Each path below is one point turned by a fixed rotation once a step. After each direction that follows a path, write how fast that rotation turns it, in deg/step (0 if it stays still).
Each turn is a multiple of 5 degrees from 10 to 175, or 0.
Each row of a path follows its step; steps can be skipped.
path 1
step 0: -0.78	1.77	0.26	-2.49	-0.15	0.52	-2.14	-0.79	3.31	-1.07	-1.30	1.11	-0.18	2.05	-0.18	2.42	-2.70	0.00	1.63	3.13	0.29	0.21	-0.85	1.24	0.21	1.75	1.34	0.75	-1.95	-2.06	-0.90	0.24	1.11	-1.87	-1.64	1.82	0.19	-0.97	0.47	-0.87	1.10	-0.21	-2.78	-0.47	1.65	2.72	-2.72	-1.54	-1.32	-0.26
step 1: 0.45	1.67	1.79	-1.26	2.87	-0.26	0.82	1.25	0.99	-3.20	-4.40	-0.89	-0.33	-0.21	1.16	0.81	-3.15	-0.07	-0.25	0.69	1.23	1.01	-0.78	0.10	-0.08	1.32	1.30	-0.47	0.12	0.42	1.11	3.27	-0.95	-0.83	0.35	-1.12	0.39	0.05	-1.32	-0.57	1.73	-4.63	-1.32	-1.23	0.67	0.87	1.45	0.07	1.96	-0.20
step 2: 1.48	-0.70	1.28	-1.18	1.52	0.77	-3.26	0.78	0.15	-0.95	-1.22	1.35	0.94	-1.41	2.05	-1.02	-1.81	0.73	3.01	-1.96	0.24	-0.10	2.04	-3.59	2.78	0.85	1.78	1.74	-0.08	0.27	-0.40	1.19	-0.89	-1.53	1.78	1.51	0.40	1.05	0.14	-3.28	-0.21	-1.57	-0.06	1.35	-0.71	0.06	-2.41	1.56	2.17	0.19
step 4: 0.77	0.33	-1.49	-2.87	-0.05	0.52	0.95	0.24	1.95	-4.43	-1.01	-0.21	-0.09	0.18	1.67	0.74	-0.86	1.98	-0.30	-0.35	-1.49	0.68	2.33	1.31	0.43	-0.02	2.15	-2.02	1.30	0.08	0.44	-0.67	0.01	1.00	2.84	3.25	0.29	1.57	-0.13	1.96	-0.93	1.06	0.75	-1.33	-1.73	2.16	2.36	3.19	0.70	-0.75
step 7: -0.75	-0.63	2.19	-2.34	1.68	0.94	-0.14	-0.94	0.02	-1.29	2.08	-1.97	1.08	0.12	3.58	0.95	-2.43	0.50	2.36	-0.40	-0.15	1.96	0.89	-0.25	-1.98	2.39	2.26	-2.38	0.78	-0.38	0.32	0.88	-0.18	1.82	-0.02	0.48	-0.09	0.61	2.68	-0.71	-0.51	0.37	-0.21	2.71	0.14	-2.80	-1.76	0.92	2.27	-2.10
step 10: -0.01	-3.32	-0.23	-2.14	0.91	2.71	-2.45	-0.69	-0.38	0.28	0.61	-1.44	-0.29	0.17	1.35	0.96	-0.65	1.46	-0.23	1.28	-0.20	0.56	0.47	2.16	3.61	0.73	0.93	0.35	1.03	-2.47	-1.86	2.12	1.90	1.19	-2.18	-0.03	-1.08	-1.68	1.29	0.42	1.86	-1.07	-1.66	0.02	-0.41	-0.10	3.19	2.02	2.65	1.58
step 11: 0.73	-0.95	0.29	-2.85	-0.05	-0.11	0.76	-1.38	1.96	-1.64	-0.55	0.50	-1.29	-3.25	2.58	-0.93	0.76	-1.46	1.64	3.95	0.42	0.65	-1.34	1.08	3.31	-0.77	1.24	0.01	-0.23	-2.91	0.88	0.49	0.83	-1.03	-1.60	-0.44	-0.32	-1.20	-2.05	-3.22	-0.86	1.51	-2.29	-0.54	0.93	1.37	-0.67	0.99	-0.53	-0.33
step 12: 0.10	0.15	2.19	-0.33	3.96	0.16	1.30	0.02	0.09	-2.83	0.03	-1.19	-1.53	-0.26	0.62	-1.53	-1.19	-0.93	0.55	2.24	-1.95	1.37	-1.11	2.19	-0.67	0.60	0.04	-0.37	-1.83	-1.16	-2.51	2.31	0.00	-1.10	0.58	2.32	-0.67	1.78	0.76	-1.05	-3.60	-2.29	-3.52	0.69	0.33	0.18	-0.26	-1.12	1.50	-1.33
step 13: -0.06	-2.07	1.34	1.89	1.31	-1.18	-1.55	0.06	0.29	-0.65	-1.26	-1.43	-1.76	0.57	1.02	0.56	-1.57	0.74	0.62	0.78	-1.27	-0.41	-2.32	-1.66	2.47	2.47	2.60	-0.14	1.31	2.49	-0.86	1.64	2.31	-0.10	1.03	0.52	1.75	1.80	-0.09	-0.42	-0.83	-1.99	-2.97	-0.47	-1.94	1.05	-2.06	4.05	-0.46	0.72
0.60	-0.46	0.37	-0.47	1.07	0.50	0.20	-0.22	0.31	0.56	0.16	0.43	-0.07	-0.67	0.73	0.30	-0.71	0.06	-0.07	0.59	-0.34	0.51	0.71	-0.20	0.09	0.61	0.64	-0.11	0.15	-0.18	0.06	-0.11	0.06	-0.27	-0.38	0.60	1.15	0.31	-0.35	0.27	0.23	-0.22	-0.56	-0.37	-0.57	0.26	0.22	-0.32	-0.12	-0.15 => 0
-0.04	0.21	-0.61	-0.26	0.72	0.05	0.50	0.01	0.58	0.34	-0.15	-0.10	-0.96	0.05	0.55	-0.11	-0.50	-0.05	-0.10	0.62	0.22	-0.78	-1.04	0.16	-0.46	-0.38	-0.25	-0.18	-0.44	1.00	0.04	0.14	0.72	-0.08	0.00	0.44	0.05	-0.11	0.80	0.12	-0.54	0.74	-0.37	0.57	-0.01	-0.21	0.00	0.07	-0.51	-0.04 => 55
0.33	-0.20	-0.34	0.16	-0.34	1.28	-0.52	-0.60	-0.46	-0.36	0.57	0.01	-0.18	0.50	-0.17	-0.17	0.01	-0.63	0.19	-0.31	0.02	-0.25	0.36	-0.42	0.14	0.25	0.20	-0.43	-0.54	0.13	-0.98	-0.12	0.40	-0.41	-0.30	0.33	0.19	0.04	1.55	-0.08	0.17	-0.39	0.05	-0.39	-0.06	-0.02	-0.54	-0.09	0.29	0.45 => 140
0.22	0.41	-0.69	0.47	0.37	0.10	-0.03	0.28	-0.11	0.26	0.11	-0.15	-0.07	0.49	0.05	-0.42	0.25	-0.59	0.04	-0.09	0.22	0.78	-0.49	-0.12	-0.43	-0.13	0.38	0.03	0.92	-0.69	-0.32	-0.04	0.19	-1.19	0.99	-0.07	0.55	-0.23	-0.20	0.71	0.22	0.75	0.13	0.20	-0.27	0.09	-0.28	0.57	0.69	-0.55 => 35
0.28	-0.23	-0.74	0.40	-0.32	0.13	0.53	-0.31	0.62	-0.50	0.90	-0.08	0.27	-0.01	0.13	0.62	-0.53	0.22	0.63	0.24	0.29	0.07	0.52	1.12	-0.84	-0.17	0.98	-0.18	-0.09	-0.52	0.15	-0.24	0.01	-0.06	-0.10	-0.52	-0.15	0.15	-0.10	-0.83	-0.36	0.77	0.12	-0.29	0.68	0.05	-0.09	-0.09	-0.10	0.10 => 95
0.44	0.41	-0.04	-0.16	-0.14	-0.27	0.40	-0.34	-0.08	0.23	-0.52	0.47	0.23	-0.43	0.81	-0.65	-0.19	-0.07	-0.31	0.15	0.12	0.54	0.31	-0.66	0.39	-1.19	-0.20	-0.54	0.50	-0.16	0.34	0.16	0.20	-0.69	0.10	-0.09	-0.60	0.37	0.40	-0.91	-0.07	0.03	0.39	-0.90	0.04	-0.95	0.09	0.02	-0.13	0.44 => 115
